Some points:
tensor([ -9., -22.,  11., -24.,   6.,   1., -19., -15.,  -8.,   3., -23.,
          4.,   7., -12., -24., -13.,   8., -47., -16.,   8., -16., -16.,
        -31., -13.,  14.,  -5.,  -1.,  61.,   0.,  82., -15.,  23.])
tensor([ 23.,  11.,   8.,  15., -15.,  12.,  24.,  25.,  -4.,  20.,  -9.,
        -17., 127.,  43.,  -4.,  26.,  -6.,  49.,  11.,  10.,  31., -12.,
        -25.,  22., -20.,  -9., -21.,  13.,  19.,   3., -26.,  20.])
tensor([  1., -24., -20.,   6., -13., -15., -30.,   0., -37., -17.,  -4.,
         -5., -15., -11.,   6.,  -7., -21.,  -2.,  -8., -14., -15., -33.,
          2.,   2.,  33., -17.,   6.,   6.,   8., -32.,   1., 127.])
tensor([-65.,  55.,  59., -67.,  -3.,  34.,  14., -20.,  36., -25.,  59.,
         41.,   5.,  13.,  -6.,  49.,  -4.,  44., -48., -24.,  -3.,   3.,
          7.,  52.,   9.,  -1.,  28., -76.,   9.,  88.,  51.,  64.])
tensor([ 46.,   6., -17.,   8.,  55., -17.,  52.,  -6., -60.,  16., -12.,
         16., -27.,   4.,  84.,   2.,  16.,  -7., -20.,   1.,   7.,   4.,
        -27.,  37., -49.,  -5., -62., -24., -17.,  30.,  -5.,  16.])
tensor([-33.,  68.,  70.,  45., -62.,  23.,  -2., -21.,   5., -34., -29.,
         34., -19., -12., 116.,  23.,  36.,  -3., -74.,  24., -12.,  29.,
         -2., -38.,  38., -26., -26.,  26., -36., -35., -44., -24.])
tensor([ 20.,   4., -31.,  26., -15., -13., -39.,  -4.,   5.,  -1.,  19.,
          2., -19., -10.,  25.,  13.,  -8.,   2.,  17.,   6., -24., -10.,
        -12.,   8.,  28.,  53., -26.,   6.,  16.,   6.,  62.,  -4.])
tensor([ 26.,  27.,  22.,   7.,  43., -23.,   2.,  16., 127.,   4., -63.,
         13., -45.,   1., -17.,  19.,  19.,   6.,  -7., -20.,  21., -83.,
         -5.,  35., -20.,   2., -10.,  22.,  21., -14., -23., -15.])
tensor([ -9., -13.,  85., -27., -34., -18., -64.,  17., -16.,  30.,  32.,
        -23.,   3., -34., -19., -18., -61., -18., -33., -15.,  34., -25.,
         -5.,   4., -30.,   5., -21., -17.,  -2., -18., -12., -45.])
tensor([  4.,   4.,  19.,  -2., 120.,  -7., -34.,  49., -15.,   8.,  19.,
         28.,  16., -59.,  -4., -15., -25.,  24.,   4.,   5., -64.,  24.,
         -4., -26.,   6.,  27., -31., -12., -17., -32., -18.,  -8.])
tensor([  1.,   8.,   6.,  -4.,  -7.,   8.,  30.,   3., -28.,   5., -14.,
          4., -13.,  -2., -17.,  -9., -12.,   4.,   6.,   2.,   2., -15.,
        127., -12., -20.,  -3., -20.,  24.,  12.,  12.,   8.,   0.])
tensor([ 44., -34.,  -1., -27., -24., 127., -21.,  10.,  12., -13.,  -2.,
         -3., -25.,   5.,   8., -19.,   5.,   2.,  40.,   5., -11.,  -5.,
         -6.,  11., -19., -16.,   8.,  -1.,   5.,  -1., -19., -11.])
tensor([ -8.,   1., -15.,  -6., -15.,   4., -21., -34.,  -1., 127.,   6.,
         -5., -37.,  74., -23.,  38., -28.,   1.,  23.,   0., -24.,   7.,
         -7.,  21.,  22., -11., -13.,  -5., -15.,  -9., -43.,   2.])
tensor([ 48., -10.,  -3., -31., -36., -27., -23.,   6., -14.,  -4.,  19.,
        -63., -11., -26.,  29., -15.,   0.,  10.,   1., -15.,  68., -29.,
         -8.,  -1.,  17.,  -6.,  70., -46., -21.,  -9., -20., -17.])
tensor([-17.,  15., -26., -13.,   2.,  -7.,   1.,   1.,   5.,  -4.,  12.,
        -19.,  -3.,  -4.,   2.,   1.,  -5.,  -4.,   6., 127., -20., -19.,
          8.,  16.,   2.,   4.,  14.,   6.,   1.,  -3.,  17.,  10.])
tensor([-58., -34., -19., 104.,   5.,  11.,  12.,  31.,  -5., -10.,   6.,
         -5., -53.,   9.,  -6.,   8., -24.,   4., -22., -24.,  -1.,  -8.,
         -4.,   5., -34.,  67.,  17.,   8.,  -4., -27.,  -1.,   6.])
tensor([-21.,  -8.,  -4.,  -9.,  -7., -12.,   0.,   4., -15.,  -7., -10.,
        -12., -11., -20., -20.,  -6.,   4.,   0.,   8.,  36., -14., -26.,
         52.,   8.,  16., -15.,   5.,  35.,  -3.,   4., -13.,  25.])
tensor([ 17.,  27., -46.,  16.,  15.,  62.,  -8., -37., -47., -14., -24.,
         13.,  17., -29., -70.,  64., -33.,  -6., -26., -13.,  32., -22.,
        -35., -13.,  -2., -33.,  35.,   1., -16., -29.,  -1., -27.])
tensor([-41., -14.,  -8., -24., -14., -14.,  -2., -25., -27.,   4., -37.,
        -30.,  14., -40.,  -8., -29.,  43.,  22.,  -3.,  -7., -29., -10.,
         -6.,  23., -78.,   7.,  14.,  46.,  -9.,  20.,   4., -27.])
tensor([ -2.,   3., -12.,  11., -19., -21., -15.,   7., -21.,   0.,  10.,
          9.,  20.,  16., -34.,   1., 127., -15.,  29., -20.,  -2.,   0.,
         53.,  13.,   7., -36.,  -8., -11.,   2.,   0.,  -3.,  -2.])
tensor([ 10.,  48.,  69.,   1.,  -3., -25.,  14., -33.,  11., -79.,  10.,
        -27., -36.,  22.,  -8.,  18., -56., -28., 127., -15., -18.,  -1.,
        -35., -16., -33., -35.,  -6., -11., -29.,   7., -19., -10.])
tensor([ -2., -41., -11., -22., -28.,  36.,  30.,  -6.,   7.,  31.,  -3.,
         -9.,  45., -46.,   8., 126.,  22.,   3.,  61., -27.,  -4.,  10.,
          9., -30., -11.,  21.,  -4., -19., -15., -33.,  -5.,  -8.])
tensor([  25.,   -6.,  -14.,  -55.,  -26.,  -31.,   83.,   77.,  -12.,
         -49.,   13.,   11.,   -2.,   43.,   -3.,   20.,  -53.,   -1.,
         -60.,  -38., -103.,   16.,    2.,   29.,   34.,  -22.,   19.,
          29.,  -11.,   -2.,   -7.,  -71.])
tensor([  -4.,  118.,  -29.,  -16.,  -15.,   17.,   46.,    9.,   51.,
          28.,   78.,  -59.,  -10.,  -10.,  -15.,  -47.,   24.,   -1.,
         -21.,  -53.,  -10.,   -2.,  -24., -102.,  -41.,  -26.,    4.,
          21.,   -2.,  -27.,  -10.,   38.])
tensor([-12., -14., -11.,  63.,  10.,   1.,  -5.,  72.,  12., -15., -11.,
        -40.,   4.,   2.,   5.,  -7., -12.,  -8.,  -3.,  17.,   5.,  83.,
          2.,   6., -16., -14.,   4., -58.,  10.,  20., -12.,   2.])
tensor([-18.,  -6.,   9.,  -2.,  10.,   2., -18.,   5., -20.,  19.,  -6.,
         10.,  46., 106.,  12., -26.,  41., 120.,  52., -10.,   2., -29.,
        -17., -39.,  17.,  12.,  12.,  -3.,  -6., -11.,  17., -24.])
tensor([   1.,  -15.,  -46.,  -12.,  -58.,  -39.,  -22.,  -19.,   73.,
         -25.,   -6.,  127.,   43.,    5.,   -9.,  -53.,  -31.,   -3.,
          -7.,    6.,   20.,   25.,    7.,   -7.,  -54.,    5.,  -14.,
         -23., -108.,  -17.,  -23.,   21.])
tensor([ 10.,  21., -13., -11.,   6., -14.,   6., -19.,  -8., -10., -14.,
         -8.,  -6., -11., -28.,   4.,   4., -10.,   0.,  38.,   7.,  49.,
          2.,  27.,  44.,  16., -28.,  -3.,   5., -27.,  27.,  -5.])
tensor([ -9.,  -9., -15., -17.,  33., -20.,  36.,  38.,   0.,   8., -43.,
         31., -51., -36.,  12., -16., -22.,  51.,  31.,  -7.,  62.,  57.,
        -14., -10.,  58., -10.,  13.,  19.,   9.,  28., -15.,   2.])
tensor([ -2., -44.,  11.,  -7.,  -6., -10.,  -2., -13.,  -4., -11., -33.,
        -26., -20.,   1., -23.,  -4., -13., -11., -22.,  22.,  -1.,   6.,
          5., -37.,   3., -18., -35., -15.,  -4.,   4.,  49.,  40.])
tensor([ -23.,   -6.,   18.,   56.,    3.,   16.,  106.,  -50.,   24.,
          29.,   12.,   27.,   36.,  -55.,   12., -105.,  -10.,  -49.,
          13.,  -14.,   -8.,  -64.,  -21.,   48.,   72.,   -6.,   -7.,
         -89.,  -10.,  -13.,    8.,  -33.])
tensor([ 12., -51.,  26., -14.,  14., -11.,  32., -25.,   1., -30., 127.,
         28., -29.,   7., -15.,  17.,  18.,   3., -14.,  18., 108.,  -1.,
         -8., -12., -14.,  10.,   4.,  27.,  30., -17., -39., -15.])
tensor([ -2.,  -8., -16.,  36., -11.,  -5., -25., -10.,  -2.,   7.,  10.,
         -1.,  12., -20.,  13.,  -4., -22.,  -7.,  15., -15.,   4.,  -9.,
         42., -15.,   5., -17.,  -9.,  76., -12., 116.,   8., -11.])
tensor([ -4., -17.,  -5.,  -2.,  -9.,  -9.,  12.,  11.,   9.,   4., -13.,
        -15.,  -4.,   7.,  -6.,  -1., -11., -17., -10.,  44.,  16.,  -6.,
        -15., -22.,  25.,   1., -23.,  22.,   3., -14., 120.,  12.])
tensor([ 12.,  21.,  10.,  15.,  -1.,   6.,   3.,   6., -16., -19., -22.,
        -27.,   7.,  15., -22., -14.,   5., -44.,  -5., -16.,  11.,  32.,
         -6.,  18.,  26., 127., -10.,  11.,  16.,  -3., -13.,  28.])
tensor([-38.,  -1.,  -9., -46.,  81.,  -8., -20., -24.,   8.,   0., -22.,
         -2.,  40.,  20.,  93.,   2., -25., -60.,   4., -32.,  35.,  36.,
         32.,  43.,  -7., -35.,  41.,  17.,  33., -54.,  14.,  -8.])
tensor([-11.,  -5., -22.,  14., -34., -26., -21., -18., -15., -18., -26.,
         27.,  -5.,  -9.,  -2.,  -5., -15.,  -5.,  -9.,   1., -34.,  -8.,
        -31., -30., -17.,  32.,  -5., -36., 127.,   2., -16.,  12.])
tensor([-39.,   4., -36., -23.,  35.,  -7., -26.,  86., -27.,   5.,  -6.,
         18., -23.,  17.,  13.,  13.,  38., -62.,   4., -12.,   4., -20.,
        -40., -20., -11., -16.,  -1., -37., -23.,  14.,   4., -34.])
tensor([127.,  -4.,  54.,  22.,   0.,   3.,   0., -13.,  -5.,  21.,  -2.,
         23.,  -4.,   4., -14.,   5.,  15.,  -8.,  -8.,  13.,  -8.,  14.,
         -5., -18., -35.,   1., 127.,  -5.,  -2., -11.,  22.,  -4.])
tensor([ -8., -54.,  12.,  -5.,   6., -18.,  -2., -57.,  -3.,  12., -17.,
        -34.,  13.,  44., -12.,  -4.,  35.,  48., -25., -10., -33.,  -1.,
        -16., -24.,  -8., -22., -24.,   0.,  -8., -11., -16., -15.])
tensor([ -7.,   3.,  -3.,  35.,  -5.,  -9., -48.,  18.,   2.,  -7.,  19.,
         -5., -14., -25., -21., -20.,  16.,  21.,   1., -18., -15.,  71.,
        -18.,  86.,  18., -22., -17.,  21.,  20., -31.,  30.,  -4.])
tensor([ 10.,  -6., -53., -14.,  15.,  -5., -37., -44.,  13., -24.,  -1.,
        -33.,  19.,  13.,  -8.,  -9.,  16.,  -1., -18.,  -7.,  -1.,  -9.,
         50., -28.,  23.,  19.,  -6.,  -6.,  -6.,  44., -24., -37.])
Along one direction, these points spread out more than along any other. Take the direction at right angles to it along which they spread out most. Then take the direction at right angles to both along which they spread out most. Go by this last direction. How far along it is each point below, from 0 to 99? 50 is the average, and the first point above lies past it. One standard deviation of the points above along it is 16.
tensor([-39.,   4., -36., -23.,  35.,  -7., -26.,  86., -27.,   5.,  -6.,
         18., -23.,  17.,  13.,  13.,  38., -62.,   4., -12.,   4., -20.,
        -40., -20., -11., -16.,  -1., -37., -23.,  14.,   4., -34.]) : 43
tensor([-18.,  -6.,   9.,  -2.,  10.,   2., -18.,   5., -20.,  19.,  -6.,
         10.,  46., 106.,  12., -26.,  41., 120.,  52., -10.,   2., -29.,
        -17., -39.,  17.,  12.,  12.,  -3.,  -6., -11.,  17., -24.]) : 67
tensor([-12., -14., -11.,  63.,  10.,   1.,  -5.,  72.,  12., -15., -11.,
        -40.,   4.,   2.,   5.,  -7., -12.,  -8.,  -3.,  17.,   5.,  83.,
          2.,   6., -16., -14.,   4., -58.,  10.,  20., -12.,   2.]) : 35
tensor([-21.,  -8.,  -4.,  -9.,  -7., -12.,   0.,   4., -15.,  -7., -10.,
        -12., -11., -20., -20.,  -6.,   4.,   0.,   8.,  36., -14., -26.,
         52.,   8.,  16., -15.,   5.,  35.,  -3.,   4., -13.,  25.]) : 62
tensor([-65.,  55.,  59., -67.,  -3.,  34.,  14., -20.,  36., -25.,  59.,
         41.,   5.,  13.,  -6.,  49.,  -4.,  44., -48., -24.,  -3.,   3.,
          7.,  52.,   9.,  -1.,  28., -76.,   9.,  88.,  51.,  64.]) : 86
tensor([  1.,   8.,   6.,  -4.,  -7.,   8.,  30.,   3., -28.,   5., -14.,
          4., -13.,  -2., -17.,  -9., -12.,   4.,   6.,   2.,   2., -15.,
        127., -12., -20.,  -3., -20.,  24.,  12.,  12.,   8.,   0.]) : 65
tensor([ -2., -41., -11., -22., -28.,  36.,  30.,  -6.,   7.,  31.,  -3.,
         -9.,  45., -46.,   8., 126.,  22.,   3.,  61., -27.,  -4.,  10.,
          9., -30., -11.,  21.,  -4., -19., -15., -33.,  -5.,  -8.]) : 37
tensor([  25.,   -6.,  -14.,  -55.,  -26.,  -31.,   83.,   77.,  -12.,
         -49.,   13.,   11.,   -2.,   43.,   -3.,   20.,  -53.,   -1.,
         -60.,  -38., -103.,   16.,    2.,   29.,   34.,  -22.,   19.,
          29.,  -11.,   -2.,   -7.,  -71.]) : 59
tensor([-11.,  -5., -22.,  14., -34., -26., -21., -18., -15., -18., -26.,
         27.,  -5.,  -9.,  -2.,  -5., -15.,  -5.,  -9.,   1., -34.,  -8.,
        -31., -30., -17.,  32.,  -5., -36., 127.,   2., -16.,  12.]) : 45
tensor([ 20.,   4., -31.,  26., -15., -13., -39.,  -4.,   5.,  -1.,  19.,
          2., -19., -10.,  25.,  13.,  -8.,   2.,  17.,   6., -24., -10.,
        -12.,   8.,  28.,  53., -26.,   6.,  16.,   6.,  62.,  -4.]) : 47
tensor([ 48., -10.,  -3., -31., -36., -27., -23.,   6., -14.,  -4.,  19.,
        -63., -11., -26.,  29., -15.,   0.,  10.,   1., -15.,  68., -29.,
         -8.,  -1.,  17.,  -6.,  70., -46., -21.,  -9., -20., -17.]) : 23
tensor([ 10.,  -6., -53., -14.,  15.,  -5., -37., -44.,  13., -24.,  -1.,
        -33.,  19.,  13.,  -8.,  -9.,  16.,  -1., -18.,  -7.,  -1.,  -9.,
         50., -28.,  23.,  19.,  -6.,  -6.,  -6.,  44., -24., -37.]) : 64
tensor([ 26.,  27.,  22.,   7.,  43., -23.,   2.,  16., 127.,   4., -63.,
         13., -45.,   1., -17.,  19.,  19.,   6.,  -7., -20.,  21., -83.,
         -5.,  35., -20.,   2., -10.,  22.,  21., -14., -23., -15.]) : 46
tensor([ -23.,   -6.,   18.,   56.,    3.,   16.,  106.,  -50.,   24.,
          29.,   12.,   27.,   36.,  -55.,   12., -105.,  -10.,  -49.,
          13.,  -14.,   -8.,  -64.,  -21.,   48.,   72.,   -6.,   -7.,
         -89.,  -10.,  -13.,    8.,  -33.]) : 52
tensor([  1., -24., -20.,   6., -13., -15., -30.,   0., -37., -17.,  -4.,
         -5., -15., -11.,   6.,  -7., -21.,  -2.,  -8., -14., -15., -33.,
          2.,   2.,  33., -17.,   6.,   6.,   8., -32.,   1., 127.]) : 51
